128 stands for zero in the data rows.
Some points, each followed by its number:
[85, 249, 61, 84, 45, 135, 208, 39, 112, 124, 252, 53, 194, 112, 173, 53, 119, 179, 146, 90, 149, 173] 0
[90, 84, 143, 83, 89, 79, 192, 208, 160, 101, 118, 162, 83, 165, 145, 112, 128, 81, 180, 101, 150, 137] 1
[116, 116, 123, 72, 86, 61, 192, 188, 147, 155, 130, 176, 111, 111, 158, 117, 193, 89, 133, 154, 169, 69] 2
[183, 50, 181, 170, 185, 174, 94, 140, 194, 159, 46, 170, 155, 108, 194, 184, 61, 106, 139, 115, 125, 101] 3
[189, 237, 104, 136, 100, 110, 108, 189, 153, 72, 71, 13, 94, 92, 82, 235, 51, 178, 164, 117, 169, 175] 4
[188, 121, 239, 115, 205, 69, 198, 85, 206, 206, 0, 187, 130, 226, 158, 195, 49, 149, 145, 89, 107, 223] 5
[79, 157, 116, 113, 156, 155, 92, 75, 115, 64, 179, 98, 194, 60, 110, 182, 148, 106, 100, 125, 144, 95] 6
[127, 87, 162, 118, 111, 120, 47, 176, 101, 97, 132, 124, 131, 187, 120, 116, 118, 86, 87, 179, 115, 125] 7
[128, 65, 108, 103, 137, 115, 231, 191, 176, 166, 119, 193, 109, 149, 143, 155, 92, 152, 132, 132, 140, 136] 8
[94, 190, 70, 96, 104, 134, 137, 93, 122, 87, 188, 87, 213, 117, 138, 72, 79, 155, 116, 90, 151, 187] 9
[121, 122, 137, 119, 115, 111, 139, 147, 136, 132, 130, 167, 164, 112, 131, 108, 106, 141, 122, 125, 112, 108] 10
[135, 162, 151, 68, 90, 75, 129, 146, 111, 84, 128, 139, 178, 93, 114, 167, 149, 83, 144, 96, 190, 123] 11
[166, 51, 134, 95, 99, 139, 136, 151, 132, 156, 128, 118, 129, 151, 136, 150, 117, 97, 116, 144, 163, 126] 12
[97, 176, 104, 138, 160, 115, 140, 120, 94, 139, 100, 122, 98, 111, 129, 118, 186, 144, 125, 164, 99, 147] 13
[137, 166, 125, 106, 158, 132, 147, 94, 116, 187, 135, 166, 163, 87, 123, 125, 95, 110, 173, 140, 34, 137] 14
[110, 154, 102, 90, 100, 163, 66, 80, 44, 101, 192, 103, 155, 117, 97, 143, 158, 136, 122, 177, 128, 120] 15
[115, 214, 91, 179, 168, 101, 143, 134, 143, 95, 96, 39, 176, 61, 84, 164, 147, 195, 66, 156, 111, 113] 16
[0, 204, 69, 203, 144, 233, 130, 40, 129, 35, 41, 39, 155, 40, 185, 162, 107, 254, 114, 94, 121, 185] 17
[125, 79, 128, 126, 122, 159, 134, 130, 158, 125, 148, 136, 129, 133, 129, 146, 95, 139, 125, 113, 138, 119] 18
[113, 189, 96, 119, 132, 110, 113, 142, 153, 95, 147, 124, 91, 107, 112, 136, 157, 93, 161, 115, 139, 139] 19
[174, 79, 114, 117, 183, 175, 78, 106, 153, 202, 151, 222, 211, 154, 77, 0, 171, 64, 0, 75, 210, 210] 20
[128, 186, 116, 55, 123, 87, 171, 125, 88, 114, 143, 163, 190, 35, 150, 148, 172, 98, 123, 131, 112, 110] 21
[137, 144, 140, 151, 145, 126, 77, 139, 103, 109, 97, 80, 168, 102, 106, 125, 101, 146, 89, 157, 148, 111] 22
[164, 110, 145, 153, 147, 154, 113, 177, 143, 125, 111, 152, 123, 126, 129, 45, 107, 130, 129, 107, 103, 151] 23
[0, 120, 83, 78, 149, 192, 89, 69, 123, 80, 212, 130, 255, 0, 21, 89, 171, 158, 78, 35, 71, 153] 24
[135, 82, 113, 119, 140, 152, 148, 173, 167, 137, 157, 162, 131, 120, 150, 53, 98, 62, 141, 102, 128, 129] 25
[80, 143, 88, 138, 98, 165, 89, 88, 94, 111, 221, 110, 39, 199, 98, 89, 194, 132, 120, 167, 107, 156] 26
[121, 83, 108, 113, 103, 162, 145, 155, 138, 121, 166, 150, 120, 149, 157, 82, 88, 102, 153, 135, 119, 118] 27
[53, 89, 179, 107, 122, 126, 77, 21, 95, 113, 28, 111, 160, 188, 147, 139, 116, 154, 91, 56, 148, 217] 28
[255, 187, 175, 92, 84, 64, 131, 112, 88, 94, 149, 48, 172, 76, 93, 159, 108, 84, 131, 184, 177, 75] 29
[171, 121, 94, 87, 112, 97, 216, 210, 199, 208, 136, 190, 145, 124, 169, 149, 64, 159, 150, 195, 169, 101] 30
[82, 199, 162, 186, 154, 134, 95, 78, 85, 107, 85, 118, 60, 166, 131, 179, 138, 177, 163, 107, 111, 143] 31
[133, 158, 95, 111, 137, 119, 125, 115, 169, 134, 147, 115, 125, 98, 105, 137, 169, 103, 115, 138, 123, 152] 32
[105, 185, 87, 166, 157, 143, 80, 148, 181, 116, 81, 79, 90, 73, 64, 177, 107, 136, 163, 74, 128, 166] 33
[110, 128, 145, 67, 78, 93, 158, 86, 48, 149, 127, 93, 132, 187, 183, 146, 142, 116, 142, 160, 131, 96] 34
[108, 179, 115, 139, 146, 143, 141, 116, 119, 69, 127, 117, 156, 87, 175, 182, 145, 145, 119, 149, 126, 92] 35
[115, 142, 155, 110, 107, 120, 106, 76, 70, 132, 143, 120, 108, 139, 138, 115, 157, 105, 134, 105, 151, 135] 36
[123, 131, 64, 117, 122, 148, 59, 177, 181, 107, 128, 165, 79, 98, 113, 137, 146, 28, 151, 75, 159, 161] 37
[89, 130, 103, 122, 107, 149, 116, 63, 117, 161, 106, 89, 89, 102, 142, 131, 144, 120, 191, 91, 123, 171] 38
[169, 68, 114, 118, 127, 163, 100, 136, 167, 192, 133, 116, 122, 153, 118, 74, 96, 110, 120, 142, 101, 145] 39
[167, 105, 150, 131, 142, 86, 197, 141, 139, 193, 118, 196, 100, 149, 172, 154, 123, 142, 137, 118, 171, 116] 40
[152, 131, 139, 130, 161, 116, 154, 150, 135, 166, 140, 170, 147, 156, 133, 39, 147, 99, 124, 147, 86, 141] 41
[134, 142, 146, 122, 143, 126, 168, 128, 117, 84, 127, 111, 167, 88, 139, 136, 147, 146, 135, 109, 114, 108] 42
[115, 156, 111, 141, 117, 123, 88, 146, 146, 115, 99, 105, 146, 87, 136, 132, 115, 131, 137, 133, 103, 146] 43
[139, 102, 139, 99, 80, 111, 177, 63, 74, 121, 130, 46, 144, 90, 131, 180, 117, 125, 233, 107, 73, 96] 44
[136, 74, 156, 79, 143, 141, 111, 109, 91, 133, 106, 195, 149, 105, 139, 192, 132, 96, 117, 161, 98, 113] 45
[154, 110, 124, 122, 141, 141, 129, 99, 115, 158, 129, 169, 149, 139, 161, 111, 114, 137, 127, 124, 137, 138] 46
[127, 99, 167, 138, 139, 112, 154, 104, 120, 183, 107, 157, 101, 167, 164, 133, 114, 149, 145, 136, 93, 116] 47
[85, 173, 145, 210, 180, 151, 102, 119, 117, 100, 78, 107, 82, 152, 91, 153, 147, 176, 151, 110, 113, 120] 48
[136, 177, 122, 128, 109, 139, 110, 80, 134, 67, 116, 61, 86, 79, 156, 198, 144, 20, 228, 78, 132, 94] 49
[0, 182, 41, 132, 8, 184, 53, 117, 0, 0, 177, 0, 255, 0, 68, 129, 78, 255, 67, 121, 155, 83] 50
Which five points above are nearest to each new point by angle, seen from the average point of the numbered points? Their numbers follow each, nearest first.
[166, 94, 138, 130, 116, 151, 127, 132, 121, 118, 147, 140, 149, 134, 156, 120, 81, 106, 146, 137, 139, 103] 27 12 18 25 3
[99, 151, 176, 148, 102, 103, 185, 154, 112, 132, 115, 147, 81, 156, 193, 52, 117, 145, 159, 114, 136, 140] 1 47 40 41 23
[96, 144, 115, 109, 141, 138, 101, 103, 169, 118, 108, 136, 156, 128, 70, 164, 114, 122, 115, 121, 118, 177] 33 24 32 28 5
[229, 119, 172, 122, 142, 79, 178, 157, 115, 146, 170, 100, 138, 157, 90, 109, 151, 108, 133, 170, 129, 83] 29 41 12 40 2
[47, 173, 72, 150, 112, 143, 114, 104, 185, 41, 127, 92, 164, 58, 110, 127, 101, 142, 102, 76, 113, 187] 17 24 9 50 33
[123, 111, 170, 117, 118, 148, 74, 134, 116, 77, 126, 135, 122, 103, 116, 145, 102, 78, 184, 74, 157, 114] 49 37 11 3 36
[58, 121, 88, 119, 89, 122, 124, 114, 108, 145, 137, 94, 112, 109, 107, 92, 146, 125, 131, 142, 121, 131] 26 38 13 50 15
[115, 153, 112, 133, 129, 107, 153, 174, 158, 96, 126, 117, 160, 103, 130, 165, 109, 151, 120, 160, 108, 102] 16 35 30 42 43
[109, 145, 116, 132, 87, 130, 135, 125, 103, 71, 147, 50, 164, 95, 108, 139, 102, 175, 130, 126, 127, 116] 50 16 9 17 4
[133, 103, 141, 99, 127, 109, 156, 84, 85, 122, 109, 89, 135, 88, 159, 157, 137, 104, 187, 95, 76, 99] 44 49 42 34 38
[168, 169, 190, 159, 163, 68, 189, 133, 97, 158, 0, 117, 140, 175, 177, 131, 144, 199, 119, 164, 117, 149] 5 47 40 13 31
[153, 170, 114, 138, 111, 160, 120, 123, 143, 89, 163, 113, 162, 77, 123, 166, 134, 147, 114, 111, 156, 120] 6 35 50 16 4
[175, 72, 172, 111, 171, 122, 167, 91, 106, 176, 32, 201, 131, 143, 225, 73, 106, 42, 99, 98, 126, 177] 46 5 47 3 40
[128, 117, 101, 137, 120, 150, 110, 135, 161, 97, 127, 85, 119, 115, 127, 120, 123, 109, 111, 109, 130, 137] 37 33 39 43 18
[169, 181, 110, 126, 120, 136, 140, 110, 129, 124, 166, 88, 167, 78, 127, 162, 118, 150, 149, 127, 152, 98] 29 35 4 16 0
[120, 125, 127, 132, 118, 143, 90, 51, 50, 130, 191, 115, 155, 94, 98, 143, 220, 117, 75, 136, 149, 72] 15 6 36 26 24
[128, 59, 142, 89, 137, 126, 127, 87, 137, 187, 100, 189, 136, 147, 120, 189, 144, 122, 124, 130, 133, 127] 45 47 40 12 46
[94, 107, 139, 123, 119, 115, 145, 130, 119, 133, 116, 136, 118, 152, 143, 124, 101, 130, 140, 147, 120, 122] 47 1 8 27 34
[117, 200, 122, 123, 98, 90, 126, 141, 112, 98, 117, 58, 131, 109, 99, 102, 154, 143, 146, 104, 139, 141] 4 16 19 0 50
[85, 174, 101, 167, 155, 116, 152, 123, 136, 148, 110, 103, 75, 111, 133, 110, 143, 160, 143, 139, 86, 149] 13 48 31 33 16
[119, 144, 111, 117, 134, 108, 116, 123, 146, 123, 96, 120, 134, 115, 127, 166, 110, 146, 125, 141, 133, 126] 4 16 43 33 22
[143, 101, 102, 138, 146, 131, 82, 121, 122, 184, 73, 119, 143, 96, 93, 116, 134, 133, 109, 156, 64, 135] 39 43 14 22 13
[141, 200, 116, 101, 93, 151, 63, 26, 137, 13, 188, 0, 109, 89, 73, 203, 119, 83, 217, 23, 199, 144] 49 6 4 19 33
[107, 129, 106, 131, 145, 140, 105, 149, 112, 123, 141, 127, 100, 113, 110, 128, 149, 105, 140, 162, 136, 106] 26 19 13 7 37
[174, 103, 164, 144, 146, 153, 109, 44, 122, 210, 227, 197, 160, 168, 114, 42, 167, 130, 76, 137, 150, 157] 20 46 41 39 36
[132, 135, 105, 113, 119, 125, 99, 146, 141, 102, 119, 131, 114, 110, 138, 179, 134, 107, 127, 144, 145, 115] 37 19 49 4 35
[97, 219, 78, 107, 102, 49, 213, 113, 197, 140, 139, 16, 75, 121, 81, 47, 169, 137, 155, 59, 130, 197] 0 19 32 9 38
[155, 127, 131, 117, 103, 110, 118, 151, 92, 95, 151, 110, 132, 150, 168, 71, 138, 86, 127, 170, 109, 123] 7 41 27 34 25
[164, 137, 130, 107, 140, 125, 94, 113, 105, 186, 185, 172, 184, 139, 105, 26, 153, 107, 77, 128, 129, 167] 20 41 46 39 23
[126, 71, 106, 134, 147, 147, 102, 118, 141, 168, 93, 114, 120, 87, 94, 118, 130, 123, 101, 122, 101, 125] 39 3 20 23 18
[225, 123, 155, 156, 168, 169, 70, 90, 128, 161, 110, 149, 96, 195, 142, 155, 133, 111, 87, 170, 70, 166] 39 46 47 3 7
[107, 121, 110, 161, 175, 123, 109, 152, 151, 163, 66, 153, 119, 121, 153, 150, 113, 139, 121, 142, 107, 130] 3 47 5 48 8
[89, 78, 140, 123, 131, 93, 123, 159, 159, 101, 79, 189, 127, 130, 180, 121, 164, 91, 97, 123, 156, 78] 2 1 10 40 3
[134, 134, 120, 161, 154, 152, 124, 106, 122, 144, 118, 81, 114, 116, 98, 182, 114, 149, 139, 150, 105, 104] 48 16 31 33 4
[149, 127, 143, 168, 163, 102, 155, 127, 170, 168, 103, 141, 89, 156, 137, 130, 131, 122, 131, 108, 141, 123] 40 47 5 8 3
[125, 88, 127, 117, 127, 105, 135, 189, 148, 94, 123, 145, 102, 136, 121, 102, 160, 71, 105, 124, 137, 119] 1 2 25 7 37
[142, 135, 150, 112, 129, 84, 106, 154, 137, 83, 106, 132, 169, 76, 135, 142, 138, 92, 114, 94, 187, 95] 11 29 21 2 42
[108, 131, 118, 147, 132, 122, 159, 148, 157, 128, 76, 98, 81, 128, 122, 157, 125, 136, 121, 141, 114, 130] 48 33 8 13 4
[165, 127, 154, 167, 141, 76, 152, 108, 127, 183, 105, 85, 49, 232, 138, 130, 122, 108, 131, 151, 96, 144] 47 5 40 39 31
[47, 79, 82, 168, 174, 157, 75, 130, 191, 166, 23, 176, 122, 112, 117, 133, 108, 154, 88, 150, 111, 148] 3 43 48 33 39
[118, 161, 81, 122, 128, 166, 75, 89, 143, 160, 144, 183, 96, 231, 146, 101, 163, 166, 62, 188, 147, 188] 26 20 46 39 13
[110, 116, 131, 141, 111, 140, 122, 137, 153, 72, 139, 83, 150, 93, 105, 158, 101, 133, 129, 94, 121, 95] 50 6 18 42 33
[110, 139, 121, 112, 115, 132, 90, 114, 121, 114, 117, 141, 117, 130, 129, 138, 123, 100, 134, 111, 147, 144] 37 36 28 19 7
[30, 210, 116, 120, 85, 128, 117, 66, 39, 67, 154, 140, 197, 81, 140, 180, 118, 225, 165, 92, 138, 117] 50 17 35 6 0
[139, 128, 122, 138, 183, 155, 133, 104, 122, 161, 112, 168, 162, 56, 121, 126, 104, 125, 180, 114, 48, 139] 14 3 45 23 41
[88, 208, 65, 159, 153, 161, 123, 83, 28, 166, 129, 146, 127, 70, 94, 127, 232, 181, 167, 177, 87, 129] 13 15 26 31 48
